In the rows, 128 means zero.
The same turns and mirrors carry the whole set onto itself and the rows of a family onto each other. Which other rows belong to the same family as each row named below? List them in the order they appear above.
These 32 rows form 4 families of 8 rows each.
zose: [167 101 119 134 170 150 116  68 124 122 147 108 117 139]
Vimil: [118 130 107 108 143 130 163 120 171 162 135 101  96 125]
suli: [106 132 146 117 137 160 165 104 166 140 137 123  89 127]
mes: [151 107 103 108 165 134 110  63 103 131 146 106 132 123]
Sida: [109 152 127 121 135 126 143 162 158 137 130  98 116 137]
Zanuf: [ 96 134 157 112 113 154 153 130 147 109 114 133 110 110]
feb: [158 128 111  93 136 124  91 106 114  82 140 127 148 110]
Lef: [162 105  94 136 156 132  90 100 123 101 141 105 133 136]
Los: [161 117 100 113 161 111  78 100 132 113 133 111 140 136]
Gova: [105 136 102 123 137 140 137 130 180 137 148 111  93 137]
rera: [122 137 154 106 128 154 189 113 158 133 132  98 122 116]
puna: [153 115 139 105 144 121  87 102 108  93 109 128 153 116]
Vidip: [161 100 151 127 153 158 124  72 104 101 124 122 130 122]
dol: [167 128  91  99 158 125  96  86 136 114 164 114 128 130]
Gik: [160 111 163 105 161 141 116  67 113 117 117 131 135 122]
mog: [169 124 131  94 165 146 126  57 127 124 157 125 120 124]
sagez: [ 96 137 112 118 113 133 125 154 161 106 125 120 115 119]
lof: [117 141 104 112 118 126 151 152 167 115 137  86 136 121]
nege: [167 112 126 111 177 131 106  65 135 138 140 115 123 141]
busi: [148 105 127 104 157 142 118  60  89 121 133 115 138 113]
Sil: [109 150 163 115 137 144 166 140 149 142 122 109 112 130]
Gonak: [113 150 140 121 146 136 158 141 162 153 137 100 105 141]
tural: [114 140 145 105 109 141 168 142 149 105 118 100 141 106]
kota: [105 130 137 100 111 131 159 145 140 119 100 119 123  98]
Surin: [143 108 117 104 146 133 104  81  85 103 126 116 150 107]
tutev: [110 132  94 108 122 115 140 154 161 133 122 103 116 115]
legi: [113 127 150 101 131 146 182 112 150 148 114 117 102 108]
Daduz: [147 109  92 108 153 124  94  83  98 114 139 105 145 118]
Vev: [105 151 151 116 127 134 150 160 145 126 117 108 123 125]
fep: [125 139 113 113 138 139 172 122 176 143 151  83 117 131]
mota: [156 104 126 129 139 140  98 104 102  80 120 119 145 117]
vifal: [160 124 151  87 142 146 121  77 105  93 134 137 139 105]

Which other rows belong to the same family as nege? Vimil, Los, puna, Gik, kota, tutev, legi
Which other rows belong to the same family as sagez? suli, Zanuf, feb, Gova, dol, mog, vifal

The same turns and mirrors carry the whole set onto itself and the rows of a family onto each other. Which other rows belong to the same family as each row named below? List them in the order they appear above.
These 32 rows form 8 families of 4 rows each.
duzo: [112 118 127 142 154 156 116 129 139 121 114 128 184 126  99 112  95 110
 109 108 137 108 148]
Ganif: [100 130 126 143 162 143 103 134 130 153 109 128 172 134 100 129  96 119
 127 131 130  92 140]
kipu: [117 111 113 128 144 147 145 151  98 117 172 108 110 117 138 144  81 131
  85 133 130 154 112]
Vos: [159 137 126 122 102  97 135 126 135 148 138 132 153 120 143 132 155 166
 160 114 126 119  99]
befiz: [144 144 132 136  88 108 131 107 132 145 152 128 147 121 142 129 155 153
 161 103 143 124 101]
tagug: [138 145 142 117 114 112 139 117 138 149 133 112 128 118 166 147 157 172
 146  97 148 145 109]
sol: [118 117 135 134 144 138 138 152 105 119 154 115 109 117 144 153  79 128
  88 122 111 166 101]
pebur: [112 129 128 130 168 143 126 110 119 119 103 132 189 112 105 120  92 111
 116 124 123  98 138]
nak: [161 130 123  99 141 122 149 126 116 109 121  86  96  91 105 106 156 140
 140 166 104 125 136]
pav: [149 140 127 107 159 129 142 109 130 122 110  74 118  77  95 112 163 154
 132 151 142 135 150]
bibo: [116 122 125 137 143 156 128 147 119 107 148 119 127 119 152 145  88 114
  67 128 115 149  99]
Begup: [142 144 122 117 151 122 166 111 120 134 123  96  93 101  87 102 165 125
 131 160 128 132 151]
vunu: [112 135 140 128 134 138 142 137 107 111 150 127 124 101 153 151  72 133
  80 133 108 154 107]
kob: [103 127 134 126 131 149 126 155 123 118 152 121 112 109 136 141  84 127
  66 118 110 163 123]
sezab: [117 152 128 129  86 102 133 120 127 140 155 105 140 128 147 128 154 167
 152 109 144 123 102]
bem: [113 117 128 131 116 158 143 157 100 118 162 121 113 125 137 146  92 135
  67 124 112 144 125]
libil: [132 147 119 129  91 100 108 116 144 134 148 119 134 138 153 133 144 179
 143 112 141 132 110]
gido: [107 137 120 138 158 144 107 118 151 138  92 140 171 144  93 121 104 126
 115 124 133 106 134]
liv: [134 131 127 153 138 164 123 130 127 132 114 133 183 140  95 134  92 129
 121 109 124  96 147]
Vik: [110 123 125 143 144 156 117 134 123 138 114 133 180 131  87 122 109 120
 102 126 125  88 153]
Zazo: [112 127 121 146 166 155 106 128 137 122 109 128 182 122 108 125 102 103
  94 132 123 105 125]
Sazun: [166 151 113 120 147 110 138 111 118 112 125  90  95 103 112 109 179 134
 131 157 113 134 138]
zedo: [144 142 120 107 162 119 149 119 105 124 111  83  94  92 105 116 166 148
 127 162 143 135 147]
Lazem: [136 149 131 132 109  99 132 123 124 148 129 113 144 126 155 143 158 177
 154 115 164 126 108]
Babob: [123 135 120 122 131 163 131 151  96 114 152 115 107 116 117 150  87 142
  72 123  93 149 128]
tofep: [145 143 126 106 141 131 140 107 113 119 129  91  87  84  92 104 164 126
 132 159 111 133 141]
Fena: [160 157 121 142 105  93 122 114 135 131 141 112 140 128 151 129 171 156
 153 120 133 124 108]
pudeg: [155 154 112 110 143 124 131 123 115 110 116  81  92  92  94 106 158 146
 145 159 132 135 143]
Duk: [155 156 120 128 107 103 131 124 129 145 135 130 127 130 147 136 156 163
 163 102 150 138 107]
nuno: [112 121 125 145 173 140 108 127 125 129 106 117 184 121  88 121  94 117
 127 123 127 103 132]
ges: [117 122 112 125 131 149 140 141 118  94 154 109 103 125 136 137  84 144
  73 132 129 166 107]
pev: [158 132 108 112 158 125 144 103 131 115 120 102  90 113  92 100 156 136
 123 160 131 139 161]

Which other rows belong to the same family as bibo? Zazo, Sazun, Fena
Which other rows belong to the same family as bem? Vik, zedo, Lazem
Which other rows belong to the same family as tofep? befiz, sol, nuno
Which other rows belong to the same family as pav? tagug, liv, Babob
Which other rows belong to the same family as Vos? pebur, nak, vunu

The same turns and mirrors carry the whole set onto itself and the rows of a family onto each other. Which other rows belong to the same family as each row named below? List them in the order they appear above.
These 18 rows form 3 families of 6 rows each.
luf: [134 103  98 121  96 126 137 156  94 168 134 128  95 158 101 121 109 139]
sop: [160  90  80 123 114 137 107 159 122 186 136 132 124 138 105 139 116 151]
big: [170  91 123 139 141 151 134 151 133 190 112 117 128 123 117 134 123 128]
kof: [173  97 146 142 156 164 131 126 158 149 115 124 142 112 134 107 127 105]
golel: [143 128 128 131 149 192 111 121 150  90 148 128 123 119 163  82 100 121]
zegal: [128 107  75 104  83 127 106 138 108 127 159 148 103 159 107 101 102 142]
gez: [150 123 151 146 160 191 139 139 137 134 122 109 114 117 158 102 105 120]
Zabe: [136 114  83 129 119 161 116 173 102 170 143 117  96 142 129 134  93 165]
rek: [142 115 139 123 122 158 126 101 145  86 142 144 122 136 135  68 114  98]
rala: [147 116 127 146 146 174 142 164 110 174 120 103 101 128 140 128 101 142]
gida: [143 103 142 137 123 141 161 144 106 169 111 118 100 144 114 113 118 116]
lamu: [135 127  85 115 122 178  83 130 140  87 171 141 119 132 152  87  90 143]
kub: [168 103 124 125 144 169 101 108 172 106 140 143 151 114 141  86 121 107]
semo: [131 121  62 113 107 163  85 156 115 127 169 135 105 144 134 114  87 167]
giri: [158 102  81 109 118 155  75 116 162 102 165 156 146 129 128  92 112 132]
Las: [146 110 161 138 136 155 156 119 132 128 116 125 114 132 131  87 122  94]
butut: [155  95  59 106 103 139  78 142 137 144 162 150 134 139 111 119 108 152]
Kur: [132 115  95 106  97 142 100 113 133  86 164 155 117 149 124  74 105 123]

Which other rows belong to the same family as gida? luf, zegal, rek, Las, Kur
Which other rows belong to the same family as big? sop, kof, kub, giri, butut

The same turns and mirrors carry the whole set onto itself and the rows of a family onto each other. Which other rows belong to the same family as each row named below? List them in the order they appear above.
These 36 rows form 6 families of 6 rows each.
nedaf: [111 128 150 106 117 139 154 113 146 168]
refir: [145 144 117 148 116 128  96 127 147 116]
sagod: [ 97 186 138 132 133 116 119 153 117 156]
zosul: [108 184 134 136 134 109 127 148 124 166]
tel: [ 96 141 139 100 107 150 154 150 142  93]
pobev: [121 107 149 119 112 138 161 140 129 173]
gisas: [106 180 140 151 138 116 139 159 126 149]
sute: [ 91 134 124 105 121 141 160 137 142  97]
livit: [107 120 150 112 130 137 168 138 124 169]
suba: [130 130 129  69 131  97 111 122 129 124]
sekeg: [ 92 140 143  90 114 151 150 159 139 103]
Sela: [119 177 157 145 129 109 110 154 126 155]
zak: [151 158 124 129  86 110 145 181 109 142]
Menam: [ 92 188 141 135 132 108 126 155 131 141]
biba: [106 121 145 121 110 140 168 119 128 164]
rebek: [146 134 108 132 103 118  90 141 154 121]
fil: [146 152 126 119  88 109 139 178  95 139]
berak: [165 130 118 139 116 124 109 134 144 106]
Sakik: [133 139 126  69 129 103 111 120 119 112]
Vifu: [146 145 120 111  97  91 148 174  97 139]
Kunu: [ 97 133 124 110 119 153 146 159 146  94]
Bibiv: [131 125 145  73 121  96 115 112 119 128]
teval: [129 123 137  75 112  90 110 126 141 120]
kodub: [ 93 139 128  94 124 158 142 141 150 105]
nubu: [138 124 135  66 109 111 116 118 128 119]
zovu: [154 133 101 121 101 134 110 139 158 114]
mogo: [157 130 114 143 120 115 103 135 154 114]
vurib: [152 143 120 138 111 119 154 176  93 146]
vuno: [ 92 150 136 100 136 141 163 147 126 101]
vomi: [113 115 164 123 132 137 156 132 144 164]
musof: [143 140 124 130 107 100 132 181  89 140]
Nezoz: [139 136 143  72 119  90 109 143 126 109]
lobu: [156 149 122 135 106 119  95 140 146 105]
dup: [157 149 132 128 100  90 137 172 103 144]
Tanid: [118 115 159 126 120 133 165 130 138 163]
Vavi: [ 97 173 152 147 127 113 121 156 110 145]

Which other rows belong to the same family as tel? sagod, suba, fil, mogo, Tanid
Which other rows belong to the same family as dup? gisas, livit, kodub, nubu, lobu
Which other rows belong to the same family as Menam? refir, pobev, Vifu, Kunu, Bibiv
Which other rows belong to the same family as Vavi? sute, biba, rebek, teval, musof

The same turns and mirrors carry the whole set onto itself and the rows of a family onto each other. Which other rows belong to the same family as each row named below? List them in the order they appear above.
These 30 rows form 5 families of 6 rows each.
lol: [144 113 139 129 117 125  94 176]
viz: [179 117 143 130 119 127 144 140]
Poga: [168 120 130 140 128 117 161 143]
Pof: [124 137 145 136 113 134 101  82]
Mabo: [112 118 110 121 147 109  90 160]
Zavov: [105 116  91 130 139 118 101 156]
Beko: [120 139 161 140 104 128  96 100]
fale: [118 129  94 110 146 126  91 149]
Bupem: [159 125 140 131 108 105 101 166]
norob: [112 142 146 145  99 116 116  91]
Lika: [146 129 124 129 105 114 110 179]
zipob: [116 143 163 141 118 131 106  95]
duta: [135  99 122 140 121 140 152 100]
boku: [176 122 134 128 145 116 152 128]
Benun: [129 115 117 146 103 139 153 104]
Bodob: [121 151 141 127 162 105  91 107]
Dapor: [147 129 153 136 101 110 101 168]
Vup: [115 127  94 134 135 114  92 158]
rezut: [126 138 126 117 166 116  87 103]
mugi: [123 102 119 152 120 123 159 111]
gobo: [111 104 106 139 112 138 148 111]
zesep: [128 150 123 130 175 117 100 109]
domeb: [148 124 145 133 121 104 113 179]
pok: [112 100 125 136 108 138 151 109]
sovom: [104 125 148 144 116 129 108  89]
zada: [172 107 131 124 134 116 154 133]
zuva: [171 105 147 141 140 116 144 146]
Lekan: [134 162 127 116 153 115  99  99]
zag: [142 146 129 119 174 114 103 107]
Kun: [118 138  97 121 154 104 100 156]

Which other rows belong to the same family as mugi? lol, fale, norob, zuva, Lekan
Which other rows belong to the same family as Bodob? viz, Lika, duta, sovom, Kun
Which other rows belong to the same family as zipob? Bupem, Vup, zesep, pok, zada

The same turns and mirrors carry the whole set onto itself and the rows of a family onto each other. Which other rows belong to the same family as each row named below? List them in the order they appear above.
These 30 rows form 5 families of 6 rows each.
Fezu: [111 104 146 167 165 148 124  96  93  93  90 107 119 106  85 183  80 160
 133 119 146 119 153 133]
lagiz: [ 98 118 118 121 178 124  83 147 127 115 128 157 111 109 181  88 110 119
 122 119 108 166 140 127]
Dibar: [ 94 130 111 116 183 130 103 163 121 112 132 157 113 116 180 105 129 115
 119 128 103 157 154 122]
rep: [ 96 119 117 118 185 140  95 152 133 111 141 158 121 104 185 104 125 112
 118 127 106 152 150 125]
Dif: [117 102 143 175 165 143 127  91 101  97  90 103 121 107  87 177  84 161
 127 113 142 117 153 121]
borav: [115 109 151 177 167 141 142 100 106  97  93 118 123 113  76 176  89 152
 125 112 144 121 161 120]
bevov: [102 120 118 121 180 128 103 146 132 119 130 155 102 104 186  87 119 123
 119 133 106 156 146 122]
tekel: [ 96 124 122 102 195 133  94 147 124 119 133 145 121 106 188 100 118 121
 131 138 115 153 159 122]
pomum: [109 102 137 163 170 151 124 116  95 100  81 114 121 113  73 186  79 151
 134 106 149 121 167 137]
kadep: [121 109 154 174 167 137 121 112  97 103  87 114 115 121  71 178 101 155
 127 114 154 122 166 121]
kog: [120  98 136 181 168 146 123 103 101 107  83 112 118 108  78 178  81 152
 135 104 133 126 169 132]
lomo: [111 109 153 175 168 145 140 100  99  97  94 122 121 109  75 180  85 153
 132 116 141 124 161 130]
Zor: [107 111 151 169 167 145 142 105 102  94  91 119 124 113  74 180  86 153
 128 114 149 121 160 126]
vusum: [115 108 136 161 155 146 130 111  99 103  83 111 129 121  68 172  75 161
 135 116 147 135 159 138]
Rufed: [ 97 127 113 126 183 131 100 157 119 115 134 159 109 111 182 104 126 117
 124 129  90 163 156 128]
vage: [ 97 118 121 120 185 142  92 149 129 111 142 162 119 100 186 106 120 112
 122 131 100 157 153 133]
Topav: [112 105 143 163 165 144 127 100 100  93  89 105 123 112  85 180  85 160
 126 114 155 113 152 122]
kepat: [117 102 131 171 169 143 128 111 106 104  81 107 124 118  75 176  88 151
 125  99 148 118 167 118]
Kos: [118 109 157 173 167 140 117 114  92 102  88 117 112 117  70 182  98 155
 131 118 152 125 166 130]
tana: [ 92 121 120 111 186 143  94 154 128 110 140 162 121 103 185 109 122 111
 121 129 109 153 149 133]
Mubu: [ 94 122 124 115 181 137  98 150 121 116 131 162  97  99 184  96 111 123
 128 141 105 160 147 141]
Zumog: [ 96 124 126 105 194 136  90 144 120 120 133 149 120 103 189 103 115 121
 136 143 109 158 160 130]
pavi: [ 93 119 123 115 179 128  81 150 120 112 128 161 109 108 180  95 105 118
 128 123 107 169 140 138]
Kela: [120 107 132 166 156 141 133 108 106 106  82 106 132 125  71 167  81 160
 129 112 148 132 160 126]
vusu: [ 88 130 115 115 183 134  99 163 114 112 133 162 110 112 179 109 123 117
 126 132  99 161 154 135]
Vepe: [122 106 155 181 167 137 119 108  95 105  88 115 112 117  72 177 100 155
 130 116 146 127 168 124]
fusup: [ 91 126 119 105 181 133 103 159 127 113 128 158 104 107 183  94 116 122
 119 135 121 151 144 130]
lumev: [ 91 121 118 110 180 125  85 155 123 110 127 159 112 114 179  93 110 119
 121 120 117 163 138 129]
kezo: [101 121 123 110 194 132  93 143 126 121 135 145 119 104 189  98 117 120
 131 140 107 157 160 121]
Nini: [123 105 135 173 156 143 131 103 101 107  85 109 127 118  71 168  77 162
 135 115 138 137 161 132]

Which other rows belong to the same family as Zor? rep, borav, lomo, vage, tana
Which other rows belong to the same family as vusu? Fezu, Dibar, Dif, Rufed, Topav
Which other rows belong to the same family as lagiz? vusum, pavi, Kela, lumev, Nini
Which other rows belong to the same family as bevov? pomum, kog, kepat, Mubu, fusup

